Rotation paths and how fast each direction turns (deg/step)
Each turn is a multiple of 5 degrees from 10 to 175, or 0.
Each row of a path follows its step; steps can be skipped.
Rotation 1:
step 3: [-1.07  1.06  1.39  1.05 -2.57 -1.00 -2.85 -1.32 -0.43 -0.38  0.90  0.89
 -1.36 -0.10 -0.20 -1.03 -0.69 -0.77 -1.98  1.67  1.80  2.34  2.99 -0.95
  0.52 -0.31  1.86  1.48  1.07  0.49  0.57 -0.02 -2.00  0.27 -2.13  3.02
 -0.84  0.10  1.20  0.35 -0.43 -0.97  1.97  0.09  0.95 -1.06 -0.45 -0.49
 -2.07 -0.56 -1.83  1.42 -0.32  0.63  1.37  0.41 -2.32 -1.27  0.70 -0.85
 -1.62  0.79  0.51  1.02 -2.49 -2.39  0.91 -0.48 -1.41]
step 7: [ 2.04  0.99  1.23  2.59  0.91  1.22 -1.29  3.15  0.16  0.85  0.40 -1.20
 -1.39  1.94 -0.69  2.12 -2.13  0.69 -1.16 -2.04  2.79 -0.44 -0.02 -0.41
  2.84  1.71 -0.23 -1.78  1.85  0.66 -0.91  1.43 -1.83 -2.00  1.67 -0.75
  0.88  0.93 -0.58 -0.72  0.86  0.58 -0.22  0.63  0.14  0.03  0.92  0.76
  0.40  1.40 -2.02  2.19  1.08  1.50 -1.92  0.72 -0.37  0.68  0.19 -0.82
  0.88  2.32 -0.43 -0.64  0.40  0.14 -1.37 -2.00 -0.37]
step 11: [ 1.04  0.96  0.90 -0.25 -1.29  1.23  0.69 -0.78 -0.70  0.47  0.86 -0.44
  0.92 -0.76 -3.91 -0.78 -0.05 -1.76 -2.75  0.48 -0.78  0.85  0.69 -2.19
 -1.19  0.83 -0.05  1.48 -1.97  0.27 -0.24 -1.89  0.99 -0.44  0.76  0.28
  1.58  2.13 -0.48 -0.92  1.42 -0.54  3.10 -1.85  2.37  0.51 -0.39 -0.50
  0.82 -1.23 -1.60  4.25 -0.80  0.29 -1.19 -1.31  0.83 -1.95 -1.74 -1.45
 -0.66 -0.70  0.69  1.24 -0.44 -0.59 -0.93  1.40 -0.35]
step 13: [-1.05  0.71 -2.91  2.19 -0.90 -0.10 -2.02  0.07  0.35  2.30 -1.38 -1.10
 -2.06  0.12  0.52 -0.16 -1.57 -0.96  1.51  1.00  0.77  0.82 -0.04 -0.57
  0.39 -2.26  0.00 -2.27  0.77 -0.07  0.31 -0.22 -1.31 -0.04  2.62 -0.92
  0.83  1.55  1.44  2.25 -1.60 -0.72  2.51 -1.98 -1.25 -2.00 -3.57 -0.49
  0.71  0.95 -1.34 -0.83 -0.81 -0.34 -2.19 -1.11  1.00  0.72 -1.56 -0.94
 -0.15 -0.09 -1.14  1.16 -1.62 -0.85  0.45  0.05 -1.91]
step 23: [-0.42  0.26 -0.41  2.60  0.76 -2.84 -1.93 -0.39  1.24 -1.84  0.85  1.89
  1.86 -1.22  0.50  0.05 -0.56  0.44  0.92 -1.73 -0.77 -0.86  1.03  0.05
 -0.69  1.56 -0.39  0.67  0.30  1.19 -1.01 -2.24  0.83 -1.90  0.22 -1.50
 -0.63 -0.34  2.04 -0.93  1.66 -1.75  1.82 -0.71 -0.68  0.59 -0.88 -0.02
  0.97  4.38 -2.76  0.99  0.56  2.69 -0.32 -2.24  0.74 -0.31 -0.25 -0.83
 -0.26  0.04  2.00  0.44 -0.60 -0.66  0.19  0.70 -2.35]
step 30: [ 1.66  3.53  1.46  1.35 -1.75  0.50 -1.18 -0.62 -0.98  0.17  1.04 -0.70
 -2.09  0.43 -0.09 -1.65 -0.01 -0.52 -0.04 -0.97  1.25  0.81  0.50 -1.42
 -2.58  0.13  0.05  0.48 -0.61 -2.61 -2.74 -0.61 -1.85  0.67 -1.05 -0.48
 -1.76  1.37 -0.55  1.46 -0.52  1.96  3.62 -0.79  0.00 -1.29  0.71  0.99
  0.57  0.25 -1.45  0.94  2.41  0.88 -1.09  1.99  1.01  0.97 -0.50  1.30
 -1.67 -0.12  1.12 -0.50 -1.11  1.67  2.34 -0.06  0.28]
step 31: [-1.79 -0.19  1.14 -2.24  2.02 -1.63  0.62  0.18  0.56  0.26  0.17  2.30
  0.12  2.56  0.29 -0.17 -0.66  2.57 -1.14 -0.50 -0.29  0.33 -1.06 -2.91
  0.58  1.71 -0.14 -1.48 -0.53  2.92 -0.68 -1.47  0.16  1.40  2.78 -0.46
 -1.51  0.37 -1.31  1.25  0.12 -0.79  1.87 -0.26 -1.35  0.93 -2.15 -0.26
 -0.56 -0.12 -0.74  0.55 -2.38  2.70 -0.93 -1.45 -2.51 -0.82 -0.03  1.16
  1.03 -0.67  1.13  2.08 -1.48 -0.57  1.66  0.01 -0.50]
Speeds:
[ 0.07  0.43  0.27 -0.24 -0.48 -0.21  0.29  0.03 -0.10 -0.39  0.34  0.15
 -0.60 -0.09 -0.34  0.32 -0.44 -0.55  0.40  0.16  0.34 -0.17 -0.76 -0.07
  0.35 -0.29  0.26  0.32 -0.03  0.29 -0.17  0.25 -0.17 -0.47  0.28  0.63
  0.14  0.20 -0.17 -0.46  0.10  0.15 -0.29  0.07 -0.07 -0.13 -0.32 -0.01
 -0.58  0.31  0.20  0.53  0.20 -0.37 -0.12  0.04 -0.95 -0.18 -0.22 -0.10
  0.34  0.25 -0.60  0.07 -0.09  0.13  0.50  0.51  0.13] => 10
[-0.31  0.01 -0.47  0.19 -0.28  0.40  0.15 -0.09  0.46  0.22  0.21  0.22
  0.09 -0.65  0.29 -0.08  0.06  0.20  0.08 -0.03  0.02  0.41 -0.35 -0.55
 -0.45 -0.17 -0.78 -0.70  0.04  0.34 -0.09  0.57  0.15 -0.15 -0.34 -0.15
  0.40 -0.40  0.46  0.09 -0.60  0.13 -0.34 -0.38 -0.05  0.26 -0.15 -0.02
 -0.74  0.19  0.53  0.18  0.22 -0.34 -0.24  0.00 -0.02  0.22 -0.33  0.19
 -0.35 -0.26 -0.17 -0.31 -0.54  0.17 -0.49 -0.11  0.49] => 90
[-0.36  0.14 -0.32 -0.33 -0.35 -0.18 -0.15  0.43 -0.13  0.10 -0.44 -0.34
 -0.36 -0.60  0.07 -0.61  0.03  0.47 -0.35  0.42 -0.40 -0.16 -0.35 -0.05
 -0.10 -0.41 -0.30  0.06  0.05 -0.92  0.15  0.14 -0.11  0.28  0.30  0.08
  0.03 -0.05 -0.14  0.36  0.55 -0.10 -0.46 -0.19 -0.77 -0.34 -0.07  0.18
  0.15  0.32  0.34 -0.45  0.17 -0.26  0.00  0.13  0.27  0.29  0.11 -0.27
 -0.04  0.04 -0.82  0.32  0.66 -0.16 -0.10  0.40 -0.15] => 90
[-0.09 -0.21  0.26 -0.39 -0.59  0.83  0.42  0.11  0.16  0.44  0.32 -0.40
  0.01 -0.16 -0.24 -0.02  0.46 -0.15  0.47  0.37 -0.13  0.20  0.22  0.31
  0.08  0.06  0.16  0.45 -0.22 -0.10  0.16  0.50  0.15 -0.13 -0.15 -0.01
 -0.35 -0.71  0.53 -0.05  0.05 -0.15  0.57 -0.16  0.44 -0.85 -0.11  0.13
  0.60 -0.45  0.19  0.37  0.07  0.28 -0.02  0.28 -0.06  0.13  0.04  0.05
 -0.63 -0.01 -0.40  0.49 -0.38 -0.35  0.26  0.18  0.02] => 135
[-0.39  0.01 -0.28  0.13  0.32  0.26 -0.28 -0.15  0.30 -0.58 -0.53  0.27
 -0.22 -0.59 -0.12 -0.35  0.54  0.06 -0.64 -0.07  0.09 -0.31 -0.18  0.23
  0.06 -0.75 -0.14  0.07 -0.07  0.26  0.08 -0.24 -0.16 -0.27 -0.25  0.10
 -0.58  0.23 -0.02 -0.26 -0.26  0.27  0.39  0.42  0.29 -0.26 -0.33  0.26
  0.06 -0.13 -0.15  0.13 -0.35 -0.01 -0.72 -0.51 -0.38  0.13 -0.36  0.14
 -0.27 -0.64  0.35 -0.03 -0.03 -0.35 -0.05  0.63 -0.71] => 145
[ 0.12  0.26  0.07 -0.45 -0.14  0.06 -0.39  0.09  0.04  0.16 -0.45 -0.06
 -0.06 -0.05 -0.70  0.40 -0.32 -0.10  0.09 -0.37 -0.06  0.31  0.51  0.08
 -0.09 -0.21 -0.24 -0.25  0.19 -0.08  0.81  0.18 -0.27  0.55 -0.28  0.15
  0.03  0.04  0.53  0.22 -0.03  0.20  0.14 -0.69  0.49  0.08  0.39 -0.08
 -0.10  0.48  0.07 -0.08  0.05  0.17 -0.66  0.55 -0.64 -0.35 -0.11 -0.21
 -0.20  0.02  0.34 -0.57  0.93  0.04  0.41  0.02 -0.07] => 175
